[[33, 163, 154, 153, 130, 194, 80, 175],
[31, 153, 178, 139, 99, 162, 57, 142],
[147, 34, 79, 96, 95, 141, 117, 170],
[87, 157, 119, 159, 138, 182, 116, 174],
[78, 95, 54, 197, 232, 69, 84, 81],
[84, 141, 39, 97, 157, 188, 76, 68],
[174, 132, 133, 138, 142, 107, 123, 138],
[86, 118, 56, 111, 173, 209, 53, 34],
[143, 144, 127, 123, 119, 161, 161, 85],
[112, 117, 144, 119, 108, 117, 167, 138]]
:
[[33, 163, 154, 153, 130, 194, 80, 175],
[87, 157, 119, 159, 138, 182, 116, 174],
[31, 153, 178, 139, 99, 162, 57, 142],
[143, 144, 127, 123, 119, 161, 161, 85],
[84, 141, 39, 97, 157, 188, 76, 68],
[174, 132, 133, 138, 142, 107, 123, 138],
[86, 118, 56, 111, 173, 209, 53, 34],
[112, 117, 144, 119, 108, 117, 167, 138],
[78, 95, 54, 197, 232, 69, 84, 81],
[147, 34, 79, 96, 95, 141, 117, 170]]

[[132, 84, 178, 177, 133, 170],
[146, 112, 135, 135, 114, 105],
[121, 137, 127, 138, 117, 115],
[173, 114, 130, 103, 95, 151],
[177, 104, 77, 46, 32, 227],
[139, 98, 147, 142, 106, 134],
[146, 155, 155, 111, 143, 94],
[157, 70, 178, 159, 128, 148],
[108, 194, 103, 139, 117, 44]]
:
[[108, 194, 103, 139, 117, 44],
[146, 155, 155, 111, 143, 94],
[121, 137, 127, 138, 117, 115],
[173, 114, 130, 103, 95, 151],
[146, 112, 135, 135, 114, 105],
[177, 104, 77, 46, 32, 227],
[139, 98, 147, 142, 106, 134],
[132, 84, 178, 177, 133, 170],
[157, 70, 178, 159, 128, 148]]

[[113, 125, 136, 126, 129, 130, 132, 127, 131, 129, 126, 124, 130],
[196, 139, 211, 39, 89, 22, 221, 101, 222, 118, 73, 62, 224],
[143, 130, 119, 132, 130, 127, 121, 131, 122, 126, 131, 132, 127]]
:
[[196, 139, 211, 39, 89, 22, 221, 101, 222, 118, 73, 62, 224],
[143, 130, 119, 132, 130, 127, 121, 131, 122, 126, 131, 132, 127],
[113, 125, 136, 126, 129, 130, 132, 127, 131, 129, 126, 124, 130]]

[[111, 182, 146, 180, 158],
[165, 190, 203, 175, 69],
[182, 193, 185, 187, 68],
[147, 201, 180, 180, 74],
[184, 197, 186, 187, 74],
[70, 74, 61, 71, 179],
[126, 158, 102, 119, 77]]
:
[[147, 201, 180, 180, 74],
[184, 197, 186, 187, 74],
[182, 193, 185, 187, 68],
[165, 190, 203, 175, 69],
[111, 182, 146, 180, 158],
[126, 158, 102, 119, 77],
[70, 74, 61, 71, 179]]

[[191, 184, 25, 202, 177, 180, 214],
[197, 194, 33, 185, 160, 164, 217],
[151, 161, 113, 114, 97, 102, 154],
[199, 189, 79, 141, 119, 123, 197],
[73, 79, 224, 50, 73, 71, 51],
[123, 128, 129, 126, 127, 128, 126],
[111, 106, 88, 210, 221, 216, 129],
[84, 85, 114, 185, 205, 198, 102],
[196, 191, 28, 195, 170, 174, 217]]
:
[[197, 194, 33, 185, 160, 164, 217],
[196, 191, 28, 195, 170, 174, 217],
[199, 189, 79, 141, 119, 123, 197],
[191, 184, 25, 202, 177, 180, 214],
[151, 161, 113, 114, 97, 102, 154],
[123, 128, 129, 126, 127, 128, 126],
[111, 106, 88, 210, 221, 216, 129],
[84, 85, 114, 185, 205, 198, 102],
[73, 79, 224, 50, 73, 71, 51]]

[[86, 119, 164, 174, 119, 140],
[118, 111, 190, 150, 73, 174],
[162, 113, 142, 140, 115, 123],
[147, 148, 173, 160, 113, 138],
[128, 134, 172, 134, 82, 168],
[93, 86, 174, 177, 115, 182],
[93, 92, 158, 207, 92, 161],
[166, 135, 138, 165, 102, 95],
[66, 76, 132, 212, 109, 146],
[85, 103, 122, 198, 105, 108]]
:
[[147, 148, 173, 160, 113, 138],
[166, 135, 138, 165, 102, 95],
[128, 134, 172, 134, 82, 168],
[86, 119, 164, 174, 119, 140],
[162, 113, 142, 140, 115, 123],
[118, 111, 190, 150, 73, 174],
[85, 103, 122, 198, 105, 108],
[93, 92, 158, 207, 92, 161],
[93, 86, 174, 177, 115, 182],
[66, 76, 132, 212, 109, 146]]
---
[[66, 84],
[184, 185],
[43, 112],
[39, 89]]
:
[[66, 84],
[184, 185],
[43, 112]]

[[106, 30, 136, 63],
[87, 67, 119, 140],
[109, 32, 135, 61]]
:
[[106, 30],
[87, 67],
[109, 32]]

[[129, 189, 164, 203, 105],
[128, 117, 109, 105, 132],
[124, 135, 132, 142, 122],
[126, 61, 78, 41, 148],
[133, 171, 167, 187, 113]]
:
[[129, 189],
[128, 117],
[124, 135]]

[[212, 211, 171],
[134, 212, 161],
[41, 37, 213],
[75, 34, 191],
[48, 155, 194]]
:
[[212, 211],
[134, 212],
[41, 37]]

[[95, 181, 59],
[156, 137, 54],
[63, 208, 83]]
:
[[95, 181],
[156, 137],
[63, 208]]

[[113, 89, 216, 88],
[126, 128, 143, 139],
[125, 120, 147, 120],
[128, 128, 129, 129]]
:
[[113, 89],
[126, 128],
[125, 120]]

[[158, 204],
[114, 142],
[102, 134],
[185, 102]]
:
[[158, 204],
[114, 142],
[102, 134]]

[[136, 106, 134, 145, 142],
[66, 40, 61, 177, 161],
[122, 145, 140, 116, 123]]
:
[[136, 106],
[66, 40],
[122, 145]]
